Questions about the grid below.
1) The third entry, reading row by row?
2) The fifth entry in reading order?
3) The entry in the top-left corner?
4) The smallest entry in the last column?
5) The entry in the bottom-right corner?
6) The 3rd entry on the diagonal from the top-right corner?
7) The entry just left of -30?
-17	-20	14	24	30	18	-26	-30	-4	27	33	17	32	25	-7	-4
19	35	11	-9	-6	-24	-6	22	26	30	0	-35	-22	9	33	23
30	22	-23	-32	-7	23	33	17	30	29	-5	-5	-15	-22	11	24
31	9	-31	-26	3	30	27	17	36	18	-9	-5	-21	-13	18	25
31	17	32	25	-6	-5	-17	-20	13	25	30	18	-26	-32	-4	27
19	26	34	0	-7	-11	-24	4	24	28	28	-13	-36	-14	18	35
32	26	19	36	12	-9	-6	-25	-8	22	25	32	2	-34	-23	8
27	31	-3	-6	-13	-24	7	24	29	24	-18	-35	-10	21	34	17
-9	22	35	17	28	30	-3	-6	-14	-22	9	24	29	23	-19	-35
33	17	31	27	-6	-5	-16	-21	13	25	29	19	-25	-31	-5	26
1) 14
2) 30
3) -17
4) -35
5) 26
6) -22
7) -26

m = [  4  65  81 -80  43  78  64  56]
The maximum: 81
The entry just right of 78 is 64

[[4 5 4 2 4]
 [2 5 4 2 6]
 [5 5 3 2 5]
 [3 5 4 2 5]
 [4 3 4 7 4]
 [5 3 4 5 3]
 [6 6 3 4 4]
 [3 5 3 4 6]
 [2 4 4 3 5]
 [3 2 5 4 3]
 [4 6 3 4 6]
 [2 3 5 4 5]
 [7 5 4 4 3]
 [4 6 3 5 6]]
Indices start at 0.
The entry in row 2 and column 2: 3
The entry in row 0 and column 1 is 5
The bottom-right entry is 6
Read off the entry in row 1 and column 0.
Answer: 2
The bottom-left entry: 4
Read off the entry in the top-left corner.
Answer: 4
The entry in row 1 and column 2 -> 4
The entry at row 0, column 2 -> 4
Read off the entry in row 2 and column 0.
Answer: 5
Read off the entry in row 2 and column 1.
Answer: 5

arr =
-96.35	11.38	-61.23	6.60	-173.12	35.78	-42.38	69.58	-92.73	-18.16	-25.62	-63.85	-55.75	-37.89	-148.11	-56.07
-61.45	-38.81	30.87	-101.65	-16.17	-109.86	-118.06	-61.22	-91.95	-125.77	25.98	-87.84	86.88	-34.17	-52.74	-81.96
-104.20	-138.83	-184.49	46.40	-66.10	-110.79	118.10	-118.70	-35.46	-160.65	-33.67	-20.04	-75.36	-50.01	43.71	-9.94
-110.46	-147.81	-228.85	75.90	-59.99	-137.39	158.17	-141.12	-30.84	-183.75	-19.79	-5.42	-91.91	-52.99	76.37	12.23
-39.60	-132.65	32.24	-132.97	-52.62	106.38	-23.31	-113.81	-45.25	34.24	-149.70	-47.53	-95.31	-92.76	-37.93	-82.64
-61.37	-37.97	31.06	-100.53	-15.20	-110.62	-117.24	-62.55	-92.91	-124.73	26.53	-87.82	85.32	-33.44	-53.21	-84.04
-15.24	4.32	-120.60	1.68	4.67	-111.61	-29.58	-76.53	-26.26	-34.30	1.16	-5.57	-91.89	-52.25	11.81	17.67
Indices start at 0.
The entry at row 1, column 0?
A: -61.45
The entry just left of -95.31?
A: -47.53
The entry at row 1, column 1 -> -38.81
The entry just left of -62.55?
A: -117.24
The top-left entry?
A: -96.35
The entry in the top-right corner -> -56.07
The entry in row 2 and column 0?
A: -104.20
The entry just right of -47.53?
A: -95.31
The entry just right of -132.65?
A: 32.24
The entry directly below 86.88?
A: -75.36
The entry just left of -110.62?
A: -15.20
The entry just right of -173.12 -> 35.78
The entry just right of the smallest entry -> 75.90
The bottom entry of the column that holds the largest entry?
A: -29.58
The minimum?
A: -228.85
The entry directly above the smallest entry?
A: -184.49
The entry in row 0 and column 1?
A: 11.38
The entry just right of -39.60?
A: -132.65
The entry just right of 32.24 -> -132.97
The entry in the bottom-left corner?
A: -15.24
The largest entry?
A: 158.17
The entry directly above -149.70?
A: -19.79
The entry directly below the largest entry -> -23.31
The entry directly above the largest entry?
A: 118.10
The entry just left of -19.79?
A: -183.75
The bottom entry of the column that holds the smallest entry?
A: -120.60
The entry in row 0 and column 2 -> -61.23
The entry at row 2, column 1: -138.83
The entry just left of 76.37: -52.99
The entry just right of the largest entry -> -141.12
